One turn moves each row of this set onto another row. After a few examples, where does it send each row asked below?
z84: [-11   2   8  -7   9  14  -5  13   4  -9   1 -10   2   7 -15   0 -15  11
  18  -3  -2  10  -9   9  -6   1]
z130: [  6   0   3   0   8   9 -16   5   1  14 -12 -30   2 -12  -4 -12 -13  -8
  19  24   1  -5  10   4  -7   1]
z437: [ -1  23   8  -9  11  16  -1   7  10  -5  15 -14   1  -4  -5  10  10  -7
  20   7  -1   4  -5   2   6   7]
z170: [  4   1  14   4  -1  23  -6   2   4  -9  -1 -12   0   0 -20   7  -5  -7
  23 -18  -9   0   1   1   5  -3]
z82: [ 21 -11  25  -6   2   2  -7  14 -16   5  -8  -7   1  -2 -12   7 -19  -4
  19  14  -4  -6   5  -1   2  -5]
z240: [-11  18  24   8  -3  12 -10   8  -9  -6  -3  10  -6   0 -11   1 -14 -10
  14  12  14   7 -15   0   4  -4]
z679: [  8   4   6   5   9   8  -3 -12  10   9  -5  -9 -13  -1   4  12 -20 -22
  21  23   3   3   4   4   0   1]
z233: [  4   3  26   0  -4  10 -15  12 -14   8  -1   4  10   6 -13   0 -18 -20
   6   8  15   2  -1   1 -12 -10]
z78: [  4   2  18   1   1  34   0   7   5  -9  -5 -15   8   1 -18   2  -4  -6
  24 -10 -11  -3  -3   0   5   2]
z366: [  3  23   3   0   9  14   0  15   6  -7  15 -11  -5  -3  -4  12   3 -11
  11  11   9   3  -2   0   4  17]
z244: [  4 -12  14  17   8  22   0   6  -4   6   0 -23  11  -8   2  -4  -7 -17
  16  17   5  -9   4   6 -20   6]
z581: [  3  -6  13  11   9  11  -6  -6  14   9  -6 -10 -13  -1   4   6 -21 -18
  26  26   3   5  -3   1  -3   7]
z122: [ -3  12  11   6   4  14 -10  -1   9  12  -8   0 -16  -6   3  -4 -18 -24
  24   4  14 -15   2   9 -12   7]
z599: [ -1  -5  26   1  -4  13 -12  16 -11   4 -10   0  16   7 -10  -2 -17 -20
   7   8  13  -3  -4   3 -15  -5]
z793: [  4 -11  13  15  11  18 -10  10   0   8   6 -15   8  -8   4  -6  -3 -19
  19  17  10  -9   6   9 -16  15]
z276: [ 13   6  20   9   1   8  -6   0  -5 -13 -14   0 -10  14 -11   5 -11  -7
  20  11   1 -16 -10   1  17  -6]
z157: [  8  24  29   4  -1   4  -8   2 -15   1  -4 -16  -9 -10  11  -9   2  -7
  25  15  13  -1   1  -2   1 -12]
z706: [  1  16   1 -10   7  17   2  -2  15  -5  -7  -7   6   9  -3 -15   7   1
  25   1   5 -10 -11   4   1   4]
z551: [  1  -4   3  -1   6   7 -17   4 -11   7  -7 -30  -1 -15  -3 -10 -14  -5
  19  16  -1  -7  10   6 -15   1]
z596: [  8  17  -3  -6   5  20   3  -2  14  -8 -11 -12   9   3  -5 -10  13   1
  17   8   6  -8  -4   2   1  -2]
z686: [ -7   8  14  11   2  14 -22  -1   8  14  -9  -7 -13  -5  -1   1 -16 -20
  27   5   8 -16   7  12  -6   3]
z394: [ -1   2  17  10  -8  26  -8   1  -3  -4  -4 -17   4  -1 -18   5   1 -11
  21 -12 -10  -6  -1  -7   0   6]
z954: [  9  -8  21  12   8  25  -1   5  -2  -3   5 -15  11  -8   9   0   0 -12
  22  18  10  -7  10   9 -18   7]
z261: [ 23   8  25   1  -1  -1   0  13 -17  11  -2 -18   3  -1  -3  -1   6   0
  19   1  -1   0  -3 -12   0  -2]
z26: [ 29  -7  25  -3   3   4  -6   9 -11   5  -7  -3  -2   8 -14   1 -20  -8
  16  13   2 -10   0  -5   1  -8]
z850: [  7  19  -5  -2   1  19   2  -4   9   0 -16  -5   5   5  -4 -17   1   1
  19   5  11  -7   0   2   9   6]
z668: [ 20  13  22  -1   3   1  -8  15 -17   8   0 -15   9 -10  -2  -4  10   0
  21   0   4   1  -1  -7   3   4]
z842: [ -2  25  24   0  -1  -1  -8   3 -11   5  -3 -10  -8 -11  12 -12  -1 -12
  27  13  17  -1  -3   1   3  -9]
z739: [  6  -2  12   0   7   7  -2 -11  11   6   6 -10  -6  -1  -1   8 -26 -21
  24  21   3  12  -2  -3  -1  -3]
z21: [ -9  -3   6   6   4   5   0   9   4   0  -3 -12  -1   7 -12   2 -13  18
  17   3  -2   7 -13   0 -11   1]
z183: [ -6   0   9   2   5  14   1  11  11  -7  -2  -7  -2   6 -16  -2 -17   6
  17  -6   1  11 -15   2 -10  -4]
z959: [  4   7  16   4  -1  -2  -9  10 -12   4  -5 -15  15  19  -1  -6   5  -9
   4  -1  11   3 -10  -4 -15  -2]
z93: [ 10   9  20  10   7  -2  -1  -2   0  -9  -4 -18  -2  15  16   0   2 -22
  19  19  13 -12  -9   3   4  -5]
z55: [  9  10  22  11   6  -1  -8  -1  -6 -13  -4 -17  -3  18  16  -5   2 -17
  15  19  17  -6  -8   2  -7  -5]
z318: [ 11   7  12   4   6  -1  -7  12  -4   0 -10 -19  22  16   1  -7   5  -8
   5   6  12   1 -13  -2 -10   1]
z338: [ 13   8  18   8   0  10   0   4  -8 -17 -11   1 -12  20  -6   1  -8 -11
  13  15   8 -14  -8   1  13  -1]
z77: [  1  20   3  -8   9  15  -3  11   6 -12  15  -8  -2  -9  -4   3  14  -3
  17   7   6   2  -4   1  -3  10]
z751: [  1   9  16   5   3  13 -13   1  11  12  -1  -4  -9   0  -4  -4 -20 -20
  27  -4  14 -24   3   9 -10  -5]
z597: [ -6  24  22   4  -6  12  -5   9 -16  -4  -4   6 -10   0  -9   0 -11  -8
  11  15  15   5  -5   1   9  -8]
z17: [  2   6   5 -11   4   8 -19   5  -2  -2 -13 -31   1  -9   0 -10 -14  -3
  19  20   4  -6  10   4 -15  -4]

z581 -> z437
z366 -> z954
Now find these:
z959 -> z26
z244 -> z170
z93 -> z668

One turn moves each row of this set onto another row. After a few examples, where does it send each row asked below?
z4: [ -2   2   0  26  10  -2   0 -22  -2   2  10 -11   4 -12   2 -15  -8]
z711: [  7  -8 -12   0   6  -5 -18  -3 -14  -5  -9  -4  10 -11  11  -4   4]
z323: [-14   4   6  -1  -1   8 -10  -7 -14  -8  19 -16  13  -7   1  13  -5]
z298: [  5  -4   5   7   9   6  12  -6   8   8  13   0 -11  -7  10   4  14]
z784: [  5  -2  15  13  26   7   1  -3 -14   8   9 -14  11  -8   4   8  13]
z532: [  4   0   4  13  10   2  -7  -8 -12  13  21  -6  17  -9 -13   2   7]
z300: [ -5   7   8  21   6  19  -7  -1  -3   4  -8 -17   7 -11   7  -2  11]
z976: [  1  -4  -1   4   2  -1 -15 -32  -4 -10  -3  -6  -6 -13  -7  -4  -3]
z816: [ -5 -11   0  -4  -8 -11   5 -18  -4   5  17  -5  15  -9  19   5   9]
z399: [  4 -14  13   4   6   6   5 -14   3 -25   2 -20   4  -6  10  -1   0]
z67: [ 13  -4  10  22  -2  15  -6  -1  -8   1  -3 -16   2  -3  -1  12   2]
z206: [ -4 -10  -2   6  -8   1  -7  -4   8 -15  10 -16  11 -10   4 -11  -7]
z302: [ -3  -4   9   7   9  19 -16 -17   0  -9  -4 -21   8 -13  -2  -8  16]
z510: [ -7  -5  12   2  -1  14   5   1  -2  -7  14 -10   3   0   4  21   9]
z367: [ 13  -2   1   8 -19  -1  -5  -5 -10 -11  -1  -5   5  -4  -1   8  -5]
z819: [ -6   0 -13  15  -5   1  -7 -18 -15   3   1   5  -7  -3  14   1   7]
z990: [ -6  12   1  14  -8   5  -9   0 -21   7   4  -9  11  -8  15   5  11]
z71: [ 17  -6  -6   5  -3  -3 -10 -17 -23  -7   2   0  15  -3   2  -3  14]
z158: [-10  12 -10  -2  -1   4  -7 -20 -15  -8  -5   7   4  -8   1   3   7]
z496: [  0  -1   3  -2  -4 -13  14 -24  -5  -2   7  -4  19 -12  13  -2   2]
z329: [ -2   4   8 -12   5  11  11  -9   8  -9  10  -2  -1  -9   4   4  17]
z237: [  4  -8  11  10  -1  19 -11 -23  -3 -10   2 -15  -5  -4 -10  11   5]
z203: [ 17  -4  16  -2  15   3   7 -16 -15  -7  16 -14   2  -6  13   7  12]
z807: [ -6  -9   0  -5   9 -14   0 -17  -8  13  12  -4  11 -15  15  11   0]
z910: [ -4  -2  -3   6  11   2 -22 -16  -9   8   3  -8   9 -18   3 -13  19]
z248: [  0  -2   0  -5   7 -15   9 -19   1   8   3   2  15 -17   4   3  -1]
z304: [ 10  -2  10  -2  21   0   6  -6  -2  -9   1 -16   0 -15  21  -3   3]
z590: [ -4  -4   7  16  19   8   9 -17  12  -1   2  -6  -1 -11  -1 -10  12]

z158 -> z71
z206 -> z323
Now find these:
z237 -> z67
z248 -> z496
z784 -> z590
z990 -> z910
z298 -> z304

One turn moves each row of this set onto another row. After a few examples, where does it send each row asked below?
z981: [  0  -3  -3  17   1 -10  -4  -6   7 -12   1  10  -3  -8  -1  10  -5   8
 -20  -3]
z356: [  2 -10   1  13  -9 -27  13   6 -10 -10   4 -13   4   3  27  12   1   2
  -7   2]
z98: [ -4  -7 -10   6  -3 -22  -1   0 -10 -13   5 -14   7   2  27  15   2   8
  -6   7]
z856: [ -2   0  -3  16   4 -13  -5   3  11 -17   8   1   1  -5   6  12   0  15
 -14   5]
z701: [  1 -17  -3 -10  -1 -19   0 -20   6  -3   3  -2  -5   7   9 -10 -19 -21
   3   4]
z847: [ -2 -21  -6 -11   5 -15  -1 -17   7  -1   8  -2  -8   8   7  -9 -11 -20
   1   1]
z267: [  4  -7  -6  11   6 -16  -4   1  10 -11   8   5  -2   0   5   9  -2  17
 -16  -5]
z534: [-10  -3  -1 -13  -6 -17   0 -13  -5  -9 -13   2  -3  -3  19   2 -11  -4
 -11  25]
z430: [ 10   8   6  12  -8 -11  16 -10   0  -7  11 -11 -13  13   1 -15  -1 -13
   2  14]
z676: [  8   6   6   7 -10 -17  12 -17   5 -11  11  -8 -16  14  12 -20  -5 -14
  -3  17]
z457: [  2  -7  -7  11  -8 -22   2  -4 -16  -6   1  -5  -1   7  36  11   0   1
  -8  10]
z474: [ -1  -6  -2  17   6  -8   3  -4   3  -7  12  -2   5  -2   2  14  -2  17
 -15   3]
z912: [  1  -1  -5  15  11 -16   5  -8   9 -17  11   2   2  -6   2  14  -5  10
 -18   0]
z540: [  1 -16  -2  -9  -6 -19   3  -9   6   3  11  -4  -6   8  10  -7 -17 -27
  -1   1]
z602: [  0 -11  -8  -9   4 -14  -1 -15   6  -2  12  -2  -3  12   4  -5 -14 -26
   2   7]
z805: [ -3 -18  -4  14   1 -18   4   2  -9  -6   7 -10   9   9  23  17   1   7
  -4   9]
z656: [ -2  -2   8  11 -10 -10  -1   0   1 -12  -1  -6  -9  -5   2 -11 -13  -5
 -32  14]
z558: [-11  -6   6  -8  -2 -13  -1  -9  -1 -13 -14   3   8   5   2   0  -8  -8
 -23   8]
z278: [  6 -12 -10   9  -5 -26   3   1 -10  -8   1 -11   0   9  26  10   3  13
  -3   3]
z824: [  1 -19  -2  -1   2 -17   4 -23   6  -2  13  -1  -5  14   4 -11 -17 -22
  -7   8]
z280: [  4  -3  -6  10  11 -12   0  -1  11  -8   5  -1   2  -8   4  13  -1  14
 -16  -2]
z447: [  0  -4  -2   9   5 -16   5  -3  15  -7  11   4   0 -10   8  17 -10   9
 -15  -4]
z920: [ 16   3   3   9  -8 -17  14 -15   5  -4   9  -5 -20  16   6 -20  -3  -4
  -4   9]
z153: [ 12   6   2  13  -7 -14  18 -12   1  -5  10 -10 -11  15   5 -22   0 -12
  -8   7]
z297: [ -4   2   1  -1 -11 -15   2  -4  -5  -6  -4  -5 -13  -7  23  -5 -11  -1
 -15  31]
z977: [ -2  -5   4  10   7 -13   0   0  10 -14   5   7   5  -6   3  10  -5  14
 -14  -1]
z288: [  7 -16  -7  -8   4 -19   0 -17   8  -1   5  -5  -8  10  10 -13 -14 -26
  -5   4]
z295: [  1 -10  -4   8  -5 -22   4   3 -13  -7   6 -14   3   0  31  10  -1   9
  -4   8]
z241: [ 12   8   8  18 -13 -10  11 -11   0  -5   4   1 -20  10   9 -15  -3  -9
  -6  16]
z622: [  0 -11  -5  -7  -3 -18  -3 -21   9  -9   5  -4  -8   8   1 -13 -15 -24
  -1   6]
z555: [  9   8  12   7 -11 -15  23 -13   8  -4   8  -3 -13  10   2 -12  -4 -10
  -1   7]
z63: [  0 -14 -10  -8  -4 -15  -5 -22  -2   0   0   5  -5   8   9  -4 -13 -23
  -6   1]
z327: [ -3   3   2   6 -13  -8   2  -1  -1   1  -1 -13 -14  -2  22  -2 -14   3
 -14  29]
z962: [  9  -5   7  15  -7 -15  18 -21   2  -5   9 -10 -13  15   5 -16  -9 -12
   0  16]
z810: [  1 -12 -10  16  -1 -27   6   2 -10 -14   7 -14   2   4  29  14  -2   0
  -4  10]
z187: [  0   0  -6  14  12 -14   4  -4  13 -13   6   7   5   2   6  10   0  11
 -18  -2]
z624: [  7 -19  -8  -7  -2 -22  -2 -16   7  -3   4  -1  -9  16   5 -13 -13 -19
  -1   0]
z172: [ 16   3   7  11  -4 -16  17 -16   8  -6   3  -8 -16  11   6 -20  -3 -12
  -3  12]
z374: [ 11   4  13  10  -8 -15  16 -12   3  -8  11  -5 -15  10   8 -23  -6  -9
  -7  12]
z836: [ -9  -3   0  -7  -5 -19   5 -18   0  -5 -15  -4  -3   7  25   6 -16  -5
  -9  22]
z441: [  1 -15 -13  -4   3 -17   0 -15  13   1   3  -1  -6  12   8  -7 -16 -23
   4   5]
z228: [  9   1  11  12  -5 -11  18 -11   2  -7  10  -8 -17  12   7 -20   3  -6
  -1  13]
z776: [ -1  -8   0  14  11 -13   4  -6  13 -14   9   3  -3  -7   2   7  -1  14
 -15  -3]
z769: [-10  -4   6  -7  -5 -15  -1  -8  -2 -16 -13   6   0  -6   3  -5  -8  -7
 -22  17]
z516: [  5 -11  -5  11   1 -22   4   7  -8  -7   0 -14   4   5  28  11   6   6
  -6   7]
z710: [ -1 -18  -5   9   0 -24   7   0 -11  -9   7 -16  -1   4  33   8   4   5
  -3   7]
z595: [ -4   1   7   4 -10 -11   0   2  -4 -13  -2   0 -10  -9   6 -11  -9  -4
 -25  23]
z973: [  3 -12 -15  16  -5 -23   4   3  -9  -6   4 -19   3   2  27  10  -1   3
  -4   5]

z295 -> z701
z805 -> z824
z172 -> z516
Now find these:
z534 -> z769
z63 -> z981
z430 -> z810
z776 -> z228
z441 -> z187
z555 -> z356
z327 -> z836
z622 -> z856
z278 -> z624

